[ -6 -17  14 -45 -18 -17] --> -17

[[ 16 -11 -18 -18  19]
 [ 44 -20  -3  10  42]
 [  3  11  -2  17   3]] --> -11

[[ 16   6  -7  11   2  -5]
 [-26  -4 -19   9  18   5]
 [-14 -15 -14  37 -16  31]] --> 6

[ 41 -34  -7  -9 -23   9] --> -34

[-25 -35   8 -44] --> -35

[-49  10 -41   4 -16 -18] --> 10

[[41 29 41 18]
 [ 6 45 23 38]] --> 29

[ 49 -19   0  15] --> -19
---
array([ 24,   0,  42, -38,  38,   8,  44]) yields 44

array([[ -3, -29,  30,  31,  10,  -5, -29],
       [ -2,   9,  24, -33,  33,  -7,  33],
       [ -5, -28, -15,  39, -27, -14, -46]]) yields -29

array([-19,  -2,   1, -49,  22,  -5]) yields -5

array([-38, -27,   0, -21,  20,   0]) yields 0

array([[-42, -28,  20,  38,  18,  24],
       [  0,   6,   1,  -7,  -9,   0],
       [-36, -25,  20,  28,  20,  19]]) yields 24

array([[-37,  30, -30,   3,  -8],
       [-25,  24,  -1,   9, -17],
       [-38,  23, -44,  -1,  10]]) yields -8

array([[ 14,  26,  17, -34,   9, -47],
       [ 12,  32,  34, -45, -12,   2],
       [-20,  -6,  -8, -15, -40,   2]]) yields -47
---
array([ -2.75, -11.74,  16.61,  -9.66]) -11.74
array([ 0.32,  0.76, -0.52,  1.25,  0.81, -0.05, -1.21]) 0.81
array([-0.380, -1.717,  1.097,  0.244]) -1.717
array([-0.024, -0.103, -0.174,  0.148]) -0.103
array([-112.0,  145.2,   61.6,  137.4]) 145.2
array([ 0.011, -0.122,  0.097, -0.061]) -0.122
---
 28   40   -1  -22   -3  -30
 -4   27   -4  -31   -1   -1
 18   25   -5  -15   -6    7
-> -30

  5  -12   -8   -6   -6   13
 47  -23  -36   -3   -5   -6
-14   -3   15    0    3  -17
-> 13

  1  -51   50   -3    6    1
 13   44   10   33   29  -32
 18   -6   37   36   41  -14
-> 1

 48   16    3   42    9  -33  -45
  6   38   -6   -1   -3   -7   30
 30    4   -7   12   -1  -24  -21
-> -45

 12    6  -33   18  -14  -11
-31  -14   24   -7   17   37
 13   -6   25   27   -8  -29
-> -11

  2    3   -2   -6   -3
 20   13   -4  -40   -8
  2    2   -2   -5   -3
-> -3
---
[-14 -22 -36  48 -34] | -36, 48

[ 44 -42 -28  49 -30 -24 -15] | 49, 49

[  5   4 -38  10 -13 -17  20] | 10, 20

[ 4 37 14  6 20  6 36] | 6, 37

[ -3 -11  -8 -26  -9  41 -12] | -26, 41

[ -6 -28 -45  14  25] | -45, 25

[[-46 -22 -38 -29   5 -34 -23]
 [-37   1 -20 -14  26   5   0]
 [  8  -5 -17   2 -27 -29 -23]] | -14, 26
---
[  79.07 -147.35   74.57 -102.30  -34.18  176.67  -51.41] yields -102.30

[[ 1.16 -0.66  0.38  0.10 -0.02  0.74]
 [ 0.36 -0.66  0.31  0.10 -0.02 -1.41]
 [-1.73 -0.66  0.38  0.10  2.02 -1.41]] yields 0.38

[[  60.0 -187.9  -71.7 -150.6  -25.9  -97.0]
 [ -71.9  148.8  168.2  161.3 -141.5  208.3]
 [ -63.7  106.5   83.8  106.2  -67.5  112.1]] yields 83.8

[[-0.022 -0.096  0.020  0.059 -0.076]
 [ 0.014 -0.055  0.144 -0.005 -0.194]] yields -0.055

[[  21.797  -78.246 -193.673 -116.924 -135.168   13.445]
 [ 143.312 -134.874 -134.085 -128.293  -18.225   -3.181]] yields -134.085

[[-120.3  145.9 -105.5   30.1   69.6]
 [ -44.4   93.7  -44.7 -131.2  129.2]] yields 93.7

[[-192.98  -77.13  -27.14  -98.38  144.20 -122.33]
 [ 111.67 -212.26   76.78  -52.17 -129.90 -233.00]
 [ -18.82 -145.03 -192.30  154.92 -114.72 -148.30]] yields -192.30

[ 0.140 -0.129  0.088  0.126 -0.021  0.174] yields 0.088

[[ 0.082  0.029  0.118  0.144  0.019 -0.183]
 [ 0.218  0.037  0.162  0.053  0.030  0.026]
 [ 0.070  0.129  0.150 -0.005 -0.144  0.100]] yields 0.150

[ 0.128 -0.053 -0.112  0.123] yields 0.128
---
[ 13 -28 -44  16 -39] ans = 13

[[-45 -33   0   5   1  12]
 [ 28   8 -17  10   1 -22]] ans = 12

[  0 -40   4 -35] ans = 0

[[ 14  18  45 -33  13]
 [ 14  13 -18  36  16]
 [-23 -30  32 -50 -21]] ans = 36

[-22  42 -20 -13 -21 -29  24] ans = 24

[[  3  44  -1 -14 -20 -12  -4]
 [  1  20  23   5  20  20  28]] ans = 28

[[-2 42 24  0 48 -1]
 [ 2 14  9 25 29  0]] ans = 42

[[-12 -42 -19   5 -41   0]
 [ 14  -6  14  19  24  -3]
 [  1 -28  13   7  10  -2]] ans = 19

[[-37 -25  -3  45 -14 -38 -17]
 [-30 -16  41 -45  42  24  19]
 [ 14 -33   4  25  50  30  26]] ans = 45

[[-20  13  -6   3 -39 -18   2]
 [ -4  19  36 -16  40  10   4]] ans = 36
